One turn moves each row of this set onto another row. After a few examples, where does it send each row asked below?
gogiv: [-6 -5 -11 -5 18 -9 18 10 14 -27 13 -18 -1 -17 1]
Rup: [4 10 6 -2 -8 13 10 20 -16 -16 2 6 12 -14 -25]
lani: [-12 -1 14 14 -13 5 -8 -15 -8 16 -7 -6 3 5 -2]
kefug: [-17 7 -14 -6 -12 5 20 14 -6 5 15 -28 -1 -9 -19]
Fud: [-17 21 -15 -2 -3 -2 6 -15 7 8 -14 -2 -13 -1 -21]
Nevom: [-5 -2 4 3 -3 -8 -9 -31 -2 -11 -5 -7 -5 10 -19]
sete: [21 -5 -8 -2 -7 6 5 3 22 4 23 -1 -28 -6 -7]
fugu: [16 20 -8 -5 -8 24 2 -8 15 -23 -2 6 -20 -21 2]
zomi: [10 -12 -17 -4 20 -4 2 -3 -19 -20 -18 -9 -16 3 4]
pefin: [-25 7 -6 9 3 22 -10 -24 6 -6 -6 -13 -13 -19 7]
lize: [3 6 -19 -2 18 4 -15 -8 -15 -11 -11 -7 7 -16 -25]
Pari: [-23 18 -18 17 2 2 -8 -7 10 -1 5 11 4 -9 -4]
Gomi: [-3 14 -14 0 -27 12 6 8 -4 -3 -8 10 -21 -13 17]
samoz: [-4 2 -16 -22 22 19 0 -2 16 3 17 -10 -2 -11 13]
tirip: [9 -4 9 4 -19 -7 6 13 -4 -24 10 -14 -28 -22 -8]
vip: [18 -6 -17 0 -4 9 -15 4 1 -18 3 -36 0 -2 -4]
kapof: [-3 20 -18 -3 5 -20 17 -2 -13 -9 10 -12 -16 8 -16]
res: [19 6 -22 -5 16 -10 12 16 -1 -1 13 -20 -15 -5 -6]
Vas: [-1 -19 -6 -5 10 2 12 5 2 -22 -5 -36 -3 -6 -3]
tavu: [-4 -12 19 -28 -3 9 -1 -3 -20 -5 -8 -5 -13 -15 4]
Novo: [1 -10 -6 5 8 24 29 10 -15 5 12 4 -8 -15 -12]
Gifun: [-6 15 -5 11 -11 25 -9 1 4 -23 18 -28 1 -18 10]
fidef: [15 10 -9 -17 9 -2 -9 4 3 -3 16 23 -8 1 2]
Dofi: [4 -14 -25 -12 7 -3 16 -14 -6 -6 5 4 8 4 11]
Geb: [8 -8 -21 -1 10 11 5 -27 -4 -8 8 -5 14 -2 -17]
kemo: [-26 7 -5 -7 -6 2 -12 -11 -5 5 0 -14 -1 -26 -25]
rinen: [-8 13 12 6 -13 32 -7 -2 3 1 -1 -11 0 -33 4]
silat: [-5 1 -6 10 -10 19 2 -11 2 10 1 0 -37 -19 3]
givo: [9 12 -21 1 0 -13 -6 7 8 -21 15 -24 -30 -8 1]
Duba: [-18 -7 -3 14 9 4 17 -11 -23 1 0 -5 -21 4 7]
fes: [-10 5 -8 -14 5 25 19 -1 16 7 -12 2 -20 -23 -8]
bira: [12 -1 4 -15 -21 6 12 -5 -1 -24 17 -6 -11 -35 -1]
veven: [8 -9 -6 7 17 -12 7 1 -17 8 -7 -2 -3 13 -4]
vusu: [-26 5 2 -6 -22 11 6 5 1 -14 -9 1 -3 -14 25]
puvop: [18 -4 12 12 -7 14 -2 13 20 -18 -2 -9 -23 -6 1]
ketu: [-16 7 5 -15 -3 -16 -16 14 -8 3 4 -5 -17 1 12]
vado: [14 23 -17 -9 9 14 9 8 -16 -33 3 -7 -2 -17 -4]
vite: [-2 0 22 17 -13 22 6 -16 3 -16 6 0 -5 5 0]
lefa: [-5 -1 20 -21 5 6 2 -12 19 -6 18 -18 -3 -14 -12]
lomev: [-2 -1 3 15 -11 7 16 14 12 0 21 -2 6 14 -13]
Musit: [10 -8 -6 -12 -11 3 -17 1 -13 -8 -17 -4 14 4 -15]
makep: [7 -18 -11 7 11 1 -18 24 5 -6 4 -11 -9 0 9]
gabul: [-8 -6 -13 11 -12 23 -3 17 -20 3 13 -11 6 -8 8]
bamu: [21 24 -6 -11 -5 20 12 14 15 -14 6 -17 -8 -27 -7]
noza: [-18 0 -2 13 -5 -14 -5 -14 -3 -4 15 17 4 -9 0]

Gifun goes to Duba
vip goes to silat
Now these:
bira goes to noza
Gomi goes to Geb
givo goes to pefin
veven goes to bamu
samoz goes to tavu
Rup goes to lomev
makep goes to fes

One turn moves each row of this set onto another row. After a few examples, where does it send each row asked below?
malo: [-3 -8 -12 28 0 -25 -6 -3 5 4 1 16]
tapav: [-7 0 -17 1 -18 -12 4 -16 3 12 32 0]
Mev: [10 3 -3 4 19 -7 8 7 -20 33 -1 20]
Lem: [-12 -4 22 4 10 6 4 -18 -16 25 -5 -5]
Ter: [-19 -1 20 -2 2 14 -5 -9 -14 30 8 6]
rere: [1 12 5 -28 -14 2 -12 -14 2 3 2 4]
Dif: [-7 -3 7 -2 -5 -13 -10 -16 10 25 23 32]
boz: [-1 -13 23 -5 4 4 3 -20 -26 26 -1 9]
lova: [12 -9 11 22 15 12 10 -1 -6 2 4 -6]
vuz: [7 4 -20 13 -21 -9 1 -22 4 6 16 -3]
pefe: [14 -1 -20 8 14 2 -6 0 -25 30 -5 12]
Bero: [7 -10 -10 13 10 -10 -10 -7 -34 28 8 6]
zekuz: [-4 -3 25 8 12 13 -11 -9 -9 12 -13 3]
kos: [-14 -2 1 10 -15 -17 11 -24 9 4 24 7]
fekaz: [13 -2 -3 -27 5 13 6 -17 7 14 9 2]
rufe: [2 -2 17 -16 -12 19 0 -8 3 -5 10 5]
depub: [-7 -11 3 -16 26 -4 9 3 10 14 14 5]
Poko: [7 11 10 -24 -5 12 6 -6 10 5 5 11]
Neta: [-12 9 -11 19 -3 -23 -10 3 -5 -4 -6 16]
mufo: [-6 6 -22 7 0 -12 -6 10 -6 -10 3 29]
Vorok: [4 -10 -17 -7 -12 -15 0 -10 9 -1 25 -4]
rab: [-15 -2 -18 1 -12 4 -21 -21 -14 -1 2 27]
nokur: [-13 3 -19 22 10 -16 8 0 -5 -2 -10 5]
Vopez: [18 -4 -7 6 -1 -12 -4 -21 -32 -4 -5 1]
votek: [0 -13 -17 6 19 2 -4 0 -20 22 -12 26]

Vopez goes to depub
votek goes to rufe
Mev goes to rere
Now these:
pefe goes to Poko
zekuz goes to kos

